rotation steps, each row followed by its count of steps:
The counts run from 0 to 443.
[125 108 109 120 166 129 107 115 118 124 114  97 168 106 145 106 138 136
 104  95 132 101 136  76 169 136 150 150 143 120  96 141 156  81 136 145
 141 151 159 130 128 214 162 170]
36
[157 118 129 139  98 110 112  82 143  89 103  94  96  79 141 101 128 146
 114 150 109 114 160 109  81 149  88 156 143 159 134 113 143 109 106 131
 128 126 154 163 117 194 112 130]
396
[ 88 136 139 124 168 167 105 124 184 124  96 124 145 117 147  61 117 155
 109 146 136 106 129 121 102 111 147 142 144 139 109 158 139  63 183 152
 126 127 147 164 143 149 163 106]
29
[151 148 153 100 121 137 146 128 138 113 124 139 141  99 188  92 111 173
 113 116  99  99 159 125 123 140 121 125  90 107  62 161 167  91 171 124
 127 163 143 135 117 157 145  89]
9
[132 140 129 173 118 161 120  89 114  79 131  92 122 109 127 109 126 175
 128 152 137 122 136  91 112 139  80 162 110 121 135 141 149 103 120 150
 118 141 192 158  99 183 168 157]
34
[ 94 117 133 157 136 169 130 169 160 159 131 115 152 158 175 140 169 102
 118  91 171 170 120 118 101 104 180 161 103 128 147 115 136 136 132 163
 124 147 121 131 150 100 152 156]
274
[140 175 172 147 170 130 165 158 163 145 136 152 147 154 174 117 165 132
 117  62 123 159 149 122 129 100 159 169 115  98  94 132 155 131 138 149
  94 175 114 144 130 163 164 135]
263
[188 119 129 161 138 120 146 113 129 127 117 149 129 145 153 129 158 127
 107 120 113 157  75 123 130 138 168 154 173 125  96 121 195 149  93 108
 106 146 118 142 146 193 166 118]
270
[116 115 124 125 128 152 154 130 171 134  90 142  90 114 144 143 135 123
 111 131 143 132  75 164  91 128 151 117 120 120 179 140 159 163 128 114
 121  84 109 159 152  82 127  72]
302
[101 101 120 135 181 166  84 131 165 123  93 120 122  98 124  82 129 158
 108 129 153 120 105 136 153 135 157 133 162 134 124 160 151  76 166 115
 111 101 122 173 144 151 171 114]
38
[ 82 144 157 115 156 126 146 116 138 129 144 144  85 130 104 157 122 120
 178 118  87 146  93 173  86 117  96 108 140 173 150 109 124 161 107 139
 127 108  90 124 129  58  94 137]
194
[144 108 117 121 109 109 114  96  76 140 116  87 169 124 170 100 149 144
  80 128 117 120 114 117 166 153 146 107 137  82 110 143 159  90 157 120
 160 166 132 107 122 188 148 116]
352
[163 149  84 116 101 131 125 109 114 112 131 120 107  76 112 127  93 119
 166 191 147 115 139 161 173 174  75 137 102 140 118 126 122 159 110 103
 132  81 140 119 138 122 107 159]
431
[138 136  74  67 107 139 137 114 153 138 138 114 131  99 145 129  82 116
 188 204 114 129 173 160 130 128 111 163 105 125 112 124 123 128 117 124
 132 108 154 111 118 101  89 118]
439
[144 115 122 120 104 102 127  77  66 127 129  66 173 131 163 127 140 153
 104 127 108 127 125 115 143 136 104 111 131  82 137 136 139 103 167 141
 162 166 186 122 107 186 137 115]
351
[124 110 120 139 117 172  96  77 162  84 130 121 123 108 135  86 136 140
 150 185 115 115 128 182  87 152 129 133 172 140 161 104 128 118 103 122
 128  92 144 202 114 122 153 126]
385
[ 88 119 123 134 108 157 100 143 147 165 149 104 156  99 180 110 121 153
 130 143 121 123 155 160 110 124 159 138 104  81 160 166 115  98 175 127
 126 138 154 155 115 112 151  70]
356
[117 129 128 138 101 135 122 143  89 144 150 121 146 147 121 178 137 104
 191 166 131 154  75 138 151 121 104 122 133 146 126 111 155 149 101 140
 144 147  93 101 136  65 128 171]
213
[103 163 154 147 152 187 152 105 133 107 128 105 136 182 136 128 157 135
 150 140 121 151  79 119  79  70 126 139 145 116 160  95 151 148 111 176
 130 136 157 159 121 113 151 138]
267
[157 108  99 172 102 158  95  98 121 106 137  85 130  82 112 124 150 142
 110 165 174 111 116  93 137 157 111 146 116 132 132 137 160 123  81 131
 126 108 172 144 137 196 152 162]
43
[ 94 164 179 160 199 190 151 146 137 132 116 151 110 144 119 133 163 138
 159 103 119 155  93 147 106  97 148 117 118 135 134 129 152 136 144 127
 103 142 127 166 118  94 155 120]
256
[153 128 100 110  68 125 171 113 147 123 124  93 112 144 170 173 143 126
 105 130 132 139 117 123  83 104 115 143  69 101 159 115 131 169 102 148
 136 112 166 127 142 119 116  92]
304
[161 147 124  94 119 115 140 158 130 129 139 126 158  92 192 111 142 137
 115 123 123 115 158 132 174 176 135 132  99  87  63 156 168 115 166 109
 137 132 124 107 149 159 148 111]
0
[128 127 162 123 146 155 114 129 141 112 113 113 156  94 156  65 123 170
 107 132 113 111 155 107  84 101 144 137  99 136  82 143 162  71 186 136
 131 170 145 143 126 151 154 112]
19
[168 110 114 124 105  94 139 103  90 141 155 139 157 129 108 120  96 134
 133 137  94 111 185 154 122 117 154 109 144 113 102 116 129 117  73 127
 118 189 161 120 102 172 109 141]
134
[176 134 122 168 128 116 120 126  81 129 123 156 125 107  54 103 105 144
 108 130 143  99 183 159 138 144 129  78 126 128  99 145 129 115 108  95
 106 168 126 115 135 165 118 143]
126
[ 73 131 140 144 136 153  92 124 183 115 114 122  91  75 139 108 127 142
 144 125 154 114 146 163 115 140  85 164 142 155 173 140 123 104 156 155
 131  91 116 174 126 108 134 151]
401
[114  97 120  59 150 118 165 146 149 149 105 128 123 126 192 156 136 108
 121  71 134 137 118 138 111 128 164 121 115 108 168 126 143 131 165 138
 150 120 121 133 147  88 115  73]
310
[120  85 104  85 121 141 156 128 135 136  96 131 127 116 168 150 147 108
 133 110 148 140  93 151  99 130 176 111 105 124 180 129 162 138 145 111
 146 114 119 140 142  64 111  70]
311
[104 142 131 125 126 139 140 134 199 148 104 122  85 141 172 145 136 128
  97 127 150 157  88 151  86  94 131 169 105 114 170 139 131 153 124 156
 114  86 139 160 144  99 129  74]
293
[146 125 106  74 155  79 154 118 107 139 119 120 124  61 132 146  96 122
 156  91 110 101 189 106 170 154  97 126 102 137 100 126 137  90 170 127
 153 153 132 108 115 153  98 148]
434
[168  95 134 142 135 115 150 120 122 139 109 128 122 126 158 138 167 116
  78  85 118 145  79  96 115 132 183 157 148 129 127 118 188 136 122 123
 119 168 113 144 162 184 147 114]
280
[ 97 122 115  86 139 102 104 148 192 162 117 112 104  50 153 111  93 108
 123 104 116 110 167 123 123 135 125 168 105 156 131 158 112 106 164 126
 147 117 135 137 124 113  84 100]
418
[124  99  81 112 121 123 114 144 157 141  98 161 110  80 101 115  99 116
 142 136 198 108 143 163 158 136 124 151 120 153 142 158 118 121 147 131
 108 102  84 142 143  89 131 134]
84
[122 137 118 120 102 131 157 135 178 149 153 116 116 136 184 172 146 118
 112 119 148 163 103 137  95 116 129 186  98 105 188 133 131 181 114 165
 112 102 155 141 140 106 132  81]
294
[155 107 129 133 152 128 125 145 158 115  93 134  83  54  89 107 128 150
  96  87 179  85 143 113 137 164 117 134  98 154 118 148 142 126 144 112
  93 114 125 146 148 160 135 152]
64
[ 91 116 134 152 128 212 103 162 130 108 107 134 150 112 143  97 138 147
 154 158 165 115 125 144 123 157 130 105  85 120 115 140 159  92 178 125
 149 129 122 142 128  79 165 144]
12
[165 111 100 125 127 147 135  95  79  83 141 113 146 121 176 130 131 155
 168 145 119 126 114 128 159 179 132 137 161 103 108 128 204 115 133 122
 153 138 154 138 103 181 176 123]
16
[124  99  77 151  86 135 116 121 107 121 116 132 101  86  86 146  77 131
 164 168 183 110 140 154 117 126 108 131 102 157 174 139 105 149 131 129
 113 138 126 135 133  88 118 113]
95
[166  84  95  86 114 119 133 138 162 132  86 146 114  58 118 100 127 124
 100  85 186  92 178 118 137 146 148 137 107 153 100 142 139 100 139 133
 114 137 109 123 155 146 119 162]
73
[177 131 125 124 104 151 130  75  95  66 122 109 137 117 153  91 123 154
 133 177 100 119  93 145 125 167 108 109 141 113  90 138 181 113 126 102
 145 103 137 140 127 153 163 105]
7
